59,45,16,51 out 45

78,169,99,103,124,74
77,201,160,169,217,176
114,64,178,53,204,159
out 169

84,179,33,127,149
35,169,120,80,159
out 179

129,31,141,158,137 out 31

143,46,58,103,129,208,26 out 46

131,122,134,72,171,121
149,123,89,37,176,145
99,137,87,205,116,117
out 122

214,192,238,78 out 192

22,19,74,154,162,183 out 19
---
array([[ 66,  99,  52, 168, 185,  89,  73],
       [ 23, 105, 138, 219, 111, 164, 133],
       [ 82, 187, 131, 168, 110, 229,  79]]) gives 187

array([[136, 129, 229, 104, 117, 126, 158],
       [140, 126, 214, 100,  77, 128, 125],
       [108, 156, 128,  72, 154, 209,  94]]) gives 156

array([[168, 107,  42,  56,  65, 125, 196],
       [ 24,  58, 180,  28,  40, 184,  98],
       [157, 202, 140, 144, 131, 161, 154]]) gives 202

array([[104,  34, 182, 129],
       [160, 108,  90, 144],
       [ 85, 105, 104, 138]]) gives 105

array([[144,  55, 190,  53],
       [199, 104, 118,  61],
       [215, 105,  82, 125]]) gives 105

array([[121, 179, 215, 105, 125,  58],
       [121, 179, 215, 105, 125,  58],
       [132, 134, 189, 132, 114,  21]]) gives 134
---
 85   96  219   92 -> 219
149  151  230   98  109   80 -> 109
196  174   82  211 -> 82
150  207   79   81   16   87 -> 16
143   97  106  153  208 -> 153
195  115  209  178  151  150   22 -> 150
 48  163   15   52   78 -> 52
222   47  118  135  172  178 -> 172
120   78   91  218 -> 91
---
111	165	96	113	126
80	233	37	85	121
: 126

98	171	91	117	89
151	126	144	182	30
: 151

27	149	50	94	76	61	161: 94

17	114	131	90: 90

70	156	92	38	191	215: 156

152	144	49	211	112	69
146	150	111	151	118	120
: 151

137	151	55	108	146
116	132	115	209	47
: 146
---
97,147,166,164,221,104,69
94,130,158,110,134,185,150
126,96,167,145,181,104,53
→ 69, 126

91,43,137,96,113,136,164
89,42,127,89,105,165,158
105,144,124,169,146,165,221
→ 164, 105

111,225,48,167 → 167, 111

174,34,138,153,233,92,66 → 66, 174

214,241,100,20,217 → 217, 214

212,95,91,123 → 123, 212

136,142,195,87,211,167 → 167, 136

86,122,170,117,213 → 213, 86
---
132   90  126  123   97   89  133
145   82  130  109  134  133   95
127  144  122  214  164  110  181
value 122

114   95   59   78  161
154  173  165  199  179
124   91  230  127   56
value 230

 42  165   45   60  222   43  227
134  100   30   99  170   56  144
116   83   76   44  136   68  181
value 76

 86  192  133   35
 88   97  193  171
 96  125  166  131
value 166

117  194   64  180   81
109  133  114   84  159
 31  156   25  219  104
value 25

 69  238  166  154  119  102
139   63   43   31  224  178
104  129   66   23  239  175
value 66

103  165  127  173  164   82  124
 37  114  116  103   90   95  109
 58   77  161  112  150   71  175
value 161

189   70  129   94   76  135
163   58  138  179  135  170
160  120  146  134   40  102
value 146

190   75  160   21   61  232
 87   75  139  144  132  157
113   75   74  119   96  157
value 74

167   60  123  152  110  228  139
133  121  153  112  116  111   97
144  114  124  174   79  118  123
value 124
---
 91  203   85   76  119  120
174  223  205  192  133  192
: 120, 174

129  198  176  131  230   82: 82, 129

153  148  126  224  159   73: 73, 153

 71  221  110  129
128  133  128  153
157   60  125  124
: 129, 157

107   32   70   76   85
215  176   25  199   69
: 85, 215

130   23   91  240   54  104  102
192  125  138  173   73  142   83
 32  120   36  109  158  168  221
: 102, 32

182  153  128   47  171: 171, 182

 75   64  172  211   88  142  114: 114, 75

237   68   49  240  227: 227, 237

148  124  158  130   48  172: 172, 148
---
140,126,161,56,211,73
140,154,124,161,100,65
--> 211

68,121,49,188,75,187,197
33,103,77,46,189,189,51
--> 187

169,122,123,123,105,80,202
161,46,92,92,112,136,143
--> 80

171,84,158,119,61,130,109
67,81,120,64,137,88,47
--> 130

172,165,34,219,103
109,216,196,80,31
--> 219

166,127,118,141,159
226,164,100,122,210
--> 141

160,162,52,129,84,174
32,117,183,79,163,125
--> 84
---
132,137,82,92
134,178,31,86
150,106,225,148
Out: 225

109,154,75,84,149,27 Out: 75

230,146,174,213,67,198 Out: 174

241,196,121,96 Out: 121

149,190,62,80,34,122,143 Out: 62

43,80,79,59 Out: 79
---
array([[ 98, 148, 167, 232],
       [113, 129,  80, 101]]): 113

array([ 35,  89, 211, 129, 168, 185]): 168

array([[118, 169,  22,  89,  85,  73, 102],
       [177, 153,  40, 109,  94, 144, 156]]): 85

array([[104, 169, 181, 237],
       [120, 176, 152, 189],
       [144, 140, 133, 144]]): 120

array([225, 158, 144,  75, 141]): 141

array([126, 130, 142, 120, 136,  39]): 136

array([120, 129, 214,  46,  68, 126,  90]): 68

array([175, 112,  81,  47, 115]): 115
---
233,122,199,212,156: 156

93,114,79,43,81: 79

214,186,28,172,43: 43

25,81,87,109: 81

203,35,181,222,138,165,111
123,81,115,62,81,122,196
: 62

185,222,36,192: 185
---
Input:
[[159  98 211 152 115 158 128 146]
 [ 88 133 110 143 107 153  68 113]
 [120 148  58 168  99 155 137 107]
 [158 152 119 145 116 127 178 153]
 [108 163 137 117  52 137 107 136]
 [172  91 169 115 130 116 129  90]
 [ 91 120 184  97  78 160  97 142]
 [ 92  83  82 177  94  76 126 135]
 [189 114 117  70 154 233 125 120]
 [104 102 164 122  96  87  85 157]]
Output: 157

Input:
[[125 118 134 114 135  71  86 160 139 114 139 110 155 139 122]
 [122 105 127 121 124  71  50 147 141  81 142 103 182 130 128]
 [108 138 109 130 148 144 122 112 105  96 133 154 114 133 137]
 [152  57  98 189 193 204 125  89 170 157 127 114 124 134 136]
 [169 125 194 106  76  26 105 198 161 203 145  67 130 102  59]]
Output: 59

Input:
[[105  88 138 176  78  90  95 208  55 184 195]
 [145  77  84 206 124  59 148 137  55 122  82]
 [163 191 159  95  59  77 179 133 143  78  62]
 [ 52  69 112 138 102 114  83  67 211 166  94]
 [206  58 173 102 209 161 160 116 138  82 110]]
Output: 110

Input:
[[ 90 149 125 102 140 101]
 [163 147  63 182 121 149]
 [138 101 147 170 164 114]
 [107 142  39 116 178 132]
 [132 145  94 171 142 109]
 [129 156  79 177 146 105]
 [178 121  99 129  87 190]]
Output: 190

Input:
[[146  43 106 212 154  45 100 209 160]
 [168 108  77 115 171 169 110  77 113]
 [180 187 142  83  64 102 161 191 166]
 [152 168 138  96  91 130 165 159 115]
 [ 89 108 142 166 156 123  94  94 123]
 [ 55 139 203 128  52 116 201 150  58]]
Output: 58

Input:
[[146 117 133 146 124  84 138 115 105 160 114 108]
 [146 115 120 131  68 127 144 129 133 147 144 119]
 [139  90 105 136 125 121 113 156 171 128  94 123]
 [118 106  92 132 114 200 160  78 132 136 175  93]
 [155  70  75 114 125 132 117 156 112 142 134 143]
 [111 132 106 144 122 123 122 106 130 139 139 135]
 [204 117 145 131 101 144 134 133 132 155 133 111]
 [144 105 107 177 163 118 129 125 135 146 138 124]
 [169 101  45 134 147 129 134 136 132 142 122 162]]
Output: 162
---
173,181,176,218,148,172,142
130,110,108,70,91,139,130
136,86,137,79,84,182,123
Out: 176

181,210,29,139
105,108,96,90
136,100,183,200
Out: 29

151,219,197,117
157,132,109,73
69,113,135,164
Out: 197

58,134,45,179,127
145,87,37,194,109
192,41,179,162,201
Out: 45

210,77,120,138,117,134
218,123,165,122,62,171
35,96,176,130,67,185
Out: 120

156,57,127,161,167,159
167,17,123,172,184,178
120,76,154,129,150,205
Out: 127
---
185,202,169,19: 185, 19

229,193,237,214: 229, 214

78,187,214,34,100: 78, 100

48,240,132,214,125,122
84,93,124,105,126,121
: 48, 121

172,67,156,146,89,40,134: 172, 134

115,118,32,141,147,127,147
122,122,108,127,163,134,142
121,141,153,155,108,129,165
: 115, 165

187,236,166,134: 187, 134

124,223,130,129,120,131
120,210,128,129,134,128
116,239,128,128,142,129
: 124, 129
---
138	231	197	131	126 → 231, 197

215	136	39	79	57	197
62	124	219	225	197	54
180	138	124	93	130	162
→ 225, 219

174	132	41	19	66
61	28	36	90	124
70	71	135	77	108
→ 174, 135

53	66	20	93	113	210 → 210, 113

101	136	53	215	122	151 → 215, 151

21	178	101	181 → 181, 178

46	105	115	97	83	181	33 → 181, 115

96	172	234	144 → 234, 172

80	217	196	127
150	121	198	130
→ 217, 198
